128 stands for zero in the data rows.
Here are some points, each followed by its number:
[150 153 156 168 171 170 156 152 149 144 148 153 163  77  60  69 170  47
 122 163 160 147 141 132 137 149 165 127 172 181 166 157 158 120 155 137
 144 150 155 174 105  83  57  57  84  93 118 169 156 159 129 164 159 149
 141 137 139 155 140 132 138 133 138 140 145 137 132 138 141 149  90  90
 112 173 172 167 175 160 151 148] 0
[150 153 156 168 171 170 156 152 149 144 148 153 163 176 186 174 170 178
 176 163 160 147 141 132 137 149 165  66  59  49  72  67 158 167 155 137
 144 150 155 174 165 165 173 178 175 174 183 169 156 159 171 164 159 149
 141 137 139 155 140 132 138 133 138 140 145 137 132 138 141 149 163 172
 179 173 172 167 175 160 151 148] 1
[ 65  59  58  52  82  87  88 152 140 144 148 153 158  92  76  87 170 178
 106 163 160 147 141 132 137 149 165 169 172 181 115 124 109 100  92 118
 100 150 155 174 165 165 173 178  85  70  52  54  88 159 171 164 141 149
 141 137 139  92 140 132 138 133 138 140 145 137 132 138 141 115  93  92
  82  69  62  70  97 123 120  93] 2
[150 153 156  79  40  58 108  88 108 143 143 153 163 158 184 174 170 178
 176 163 160 141  97 106 100  95  88  79  74  80  91  87  98 122 121  91
  91  62  61  53  58  83 134 148 175 174 183 169 128 133 123  98  80  85
  96 106  98  91 101 121 109 104  88  73  69  78  97  89 104 130 131 131
 122 123 130 148 141  95  91 115] 3
[150 153 156 168 171 170 156 152 149 144 148 153 163 176 186 174 170 178
 176 163 160 147 141 132 137 149  80  70  55  49  70  73  83 167 155 137
 144 150 155 174 165 165 173 178 175 174 183 169 156 159 171 164 159 149
 141 137 139 155 140 132 138 133 138 140 145 137 132 138 141 149 163 172
 179 173 172 167 175  90 151 148] 4
[150 153 156 168 171 130 156 152 126 144 148 153  86  82  65  72  57  47
  64 136  60 147 141 132 137 149 165 129 136 181 166 157 138 126 118 137
 144 150 155 130  95  88  59  62  77  98 123 117 156 128  80 131 159 149
 141 137 139 155 140 132 138 133 138 140 145 137 132 138 141  88  95  95
 113 161 172 167 152 158 151 148] 5
[150 153 156 168 171 170 156 152 149 144 148 153 163 176 186 174 170 178
 176 163 160 147 141 132 137 149 165 169 172 181 166 157 158 167 155 137
 144 150 155 174 165 165 173 178 175 174 183 169 156 159 171 164 159 149
 141 137 139 155 140 132 138 133 138 140 145 137 132 138 141 149 163 172
 179 173  41 167 175 160 151 148] 6
[150 153 156 168 150 142 135 136 107  76  90  86  61  96  86  70  58  47
  70  69  68  82 103 132 137 109  89 129 142 140 149 157 137 128 126 137
 144 140 124 121 115 101  80  83  97 100  95 127 103  87  74  89  94 103
 109 137 139 130 139 132 103 133 135 140 142 137 132 124 115 109  98 105
 128 124 137 101 104 122 120 142] 7
[146 153 156 168 165 157 149 118  94  87  84  77  73 111 101  67  53  47
  74  72  72  90 117 121 114 110 103 129 144 141 165 155 146 135 135 137
 144 140 137 126 131 116  95  98  98 112 111 121 109  94  79  90  96  88
  92 137 138 130 140 122 118 132 100 124 119 129 132 137 110 104 105 120
 132 129 132 111 104 119 121 148] 8
[150 153 156 168 155 147 140 128 111  81  95  68  66 101  91  75  55  47
  72  66  70  83 109 132 120  99  94 118 147 145 154 147 143 130 131 137
 144 131 129 117 120 106  85  88 102 105 100 110 108  84  78  81  98 105
 112 137 139 136 140 114 108 123 122 140 128 137 132 129 120 106  95 110
 128 129 125 106 102 125 123 145] 9
[145 153 156 168 170 162 154 123  99  86  85  80  62 105 102  70  59  47
  66  75  62  84 119 121 120 105 106 127 143 146 155 157 147 140 133 137
 144 145 127 115 136 117 100 103  95 108  93 115 115  81  73  85 101  93
  92 121 139 135 122 127 100 111 105 119 124 130 132 125 116 109 104 125
 137 134 137 114 109 125 126 135] 10
[150 153 156 168 171 170 156 152 149 144 148 153 163 176 186 174 170 178
 176 163 160 147 141 132 137 149 165 169  54  49  67 157 158 167 155 137
 144 150 155 174 165 165 173 178 175 174 183 169 156 159 171 164 159 149
 141 137 139 155 140 132 138 133 138 140 145 137 132 138 141 149 163 172
 179 173 172 167 175 160 151 148] 11
[150 153 156 168 149 137 130 131 102  87  85  83  75  97  81  72  53  47
  73  64  70  77 104 132 137 133 104 141 137 135 161 154 147 125 133 137
 139 135 132 121 110 102  75  77  92  97 119 122 103  87  79  86  92  98
 124 137 139 133 140 132 136 133 131 140 141 137 132 132 110 104 105 102
 123 124 139 111  98 118 125 148] 12
[104  94  96  93 112 117 114 105 107  63  96  93  90  81  83  92  78  67
  45  45  56 128 141 132 137 149  86 155 162 158 131 131 141 135 127 133
 132 150 146 141 147 148 125 113  81  73  67  61  85 106  96 108 118 118
 137 100  94  82  91 126 138 133 138 140 145 137 132 138 140 128 127 129
 121 110 103  99  79 104 136 116] 13
[146 105  86  71  40  55  58  94 113 144 142 153 163 151 186 174 170 178
 176 163 160 141 100 109 105  95  93  84  79  85  91  92 102 127 123  96
  94  68  60  58  63  81 134 150 175 174 183 169 126 129 118 102  84  90
  91 106 103  97 103 122  98 102  92  77  74  81 100  87 109 135 134 134
 127 126 135 142 146 100  97 112] 14
[ 59  54  52  47  78  82 156 152 149 144 148 153 163 140  72 174 170 178
 176 163 160 147 141 132 137 149 165 169 172 181 166 157 104  95  87 137
 144 150 155 174 165 165 173 178 175  73  52  52 156 159 171 164 159 149
 141 137 139 155 140 132 138 133 138 140 145 137 132 138 141 149 110  88
  77  64  56  65  92 119 127  89] 15
[ 99  89  91  88 106 112 109 100 108 124 111  88  88  76  78  87  93  66
  45  45 116 134 141 132 137 149 148 166 165 160 126 126 136 130 122 128
 127 150 152 138 151 142 133 119  76  68  62  55  81 104 102 105 129 133
 141 102  93  78  93 132 138 133 138 140 145 137 132 138 138 123 122 124
 116 105  97 105  78 151 130 111] 16
[ 94  84  86  82 101 107 114 123 142 125 122 103  83  70  73  85 107 123
  45 105 122 133 141 132 137 149 147 161 160 165 120 145 131 126 117 127
 121 150 155 143 154 137 128 130  83  63  57  50  76 107 100 116 146 149
 140 111 123  78 107 132 138 133 138 140 145 137 132 138 133 120 117 120
 111 100  92 100 125 147 145 106] 17
[150 153 156 168 171 170 156 152 149 144 148 153 163 166 186 174 170 178
 176 163 160 147 141 132 137  91  85  67  54  49  75  71  88 112 155 137
 144 150 155 174 165 165 173 178 175 174 183 169 156 159 171 164 159 149
 141 137 139 155 140 132 138 133 138 140 145 137 132 138 141 149 163 172
 120 173 172 167 141  93  93 148] 18
Which two points above are nearest to each new point? Their numbers follow each, smallest number first.
[150 153 156 156  40 110 103  85 103 144 148 153 163 153 179 174 170 178
 176 163 160 143  95 121  95  91  83  73  69  75  86  82  94 117 129  86
  86  60  56  48  55  80 134 143 175 174 180 169 128 133 122 102  75  87
 100 100  99  86  98 119 110 127  87  73  64  77  96  84  99 149 132 128
 120 119 141 142 138  90  87 111] 3 14
[150 153 156 168 171 170 156 152 149 144 148 153 163 176 186 174 170 178
 176 163 160 147 141 132 137 149 165 169 172 181 166 157 158 167 155 137
 144 150 155 174 165 165 173  47 175 174 183 169 156 159 171 164 159 149
 141 137 139 155 140 132 138 133 138 140 145 137 132 138 141 149 163 172
 179 173 172 167 175 160 151 148] 6 11
[150 153 156 168 171 170 156 152 149 144 148 153 163 176 186 174 170 178
 176 163 160 147 141 132 137 149 165 169 172  49 166 157 158 167 155 137
 144 150 155 174 165 165 173 178 175 174 183 169 156 159 171 164 159 149
 141 137 139 155 140 132 138 133 138 140 145 137 132 138 141 149 163 172
 179 173 172 167 175 160 151 148] 6 11
[150 153 156 168 171 135 156 152 149 144 148 153 163 137 186 174 170 178
 176 163 160 147 141 132 126  88  90  64  49  55  69  77  87 117 109 137
 144 150 155  42 165 165 173 178 175 174 183 169 156 159 171 164 159 149
 141 137 139 155 140 132 138 133 138 140 145 137 132 138 141 149 163 135
 125 138 172 167 146  99  98 107] 4 18
[150 153 156 168 171 170 156 152 149 144 148 153 163 176 186 174 170 178
 176 163 160 147 141 132 137 149 165 169 172 181 166 157 158 167 155 137
 144 150 155 174 165 165  51  47  77 174 183 169 156 159 171 164 159 149
 141 137 139 155 140 132 138 133 138 140 145 137 132 138 141 149 163 172
 179 173 172 167 175 160 151 148] 6 11
[150 153 156 168 147 126 135 151 123 144  75  89  75  87  70  73  59  47
  66  69  62  68 141 132 137 149 157 131 141 154 166 154 141 131 123 137
 128 150 139 116 100  91  64  67  82  91 111 122 156  82  78  84 141 149
 141 137 139 155 140 132 138 133 138 140 145 137 132 138 108  93 100  99
 118 130 172 167  97 159 151 148] 5 12
[144 153 156 168 149 132 144 152 149 144 148 153 151 137 164 174 170 178
 176 163 160 147 141 129 123  92  86  58  54  60  71  82  91 123 114 137
 123 150  44  42  50 165 173 178 175 174 165 169 156 159 166 164 159 149
 141 137 139 155 140 132 138 133 138 140 145 137 132 138 141 149 139 140
 130 143 151 167 151  97 103 110] 4 18
[ 55 153 156  36 171 170 156 152 149 144 148 153 163 176 186 174 170 178
 176 163 160 147 141 132 137 149 165 169 172 181 166 157 158 167 155 137
 144 150 155 174 165 165 173 178 175 174 183 169 156 159 171 164 159 149
 141 137 139 155 140 132 138 133 138 140 145 137 132 138 141 149 163 172
  89  54  46  55 175 160 151 148] 6 11
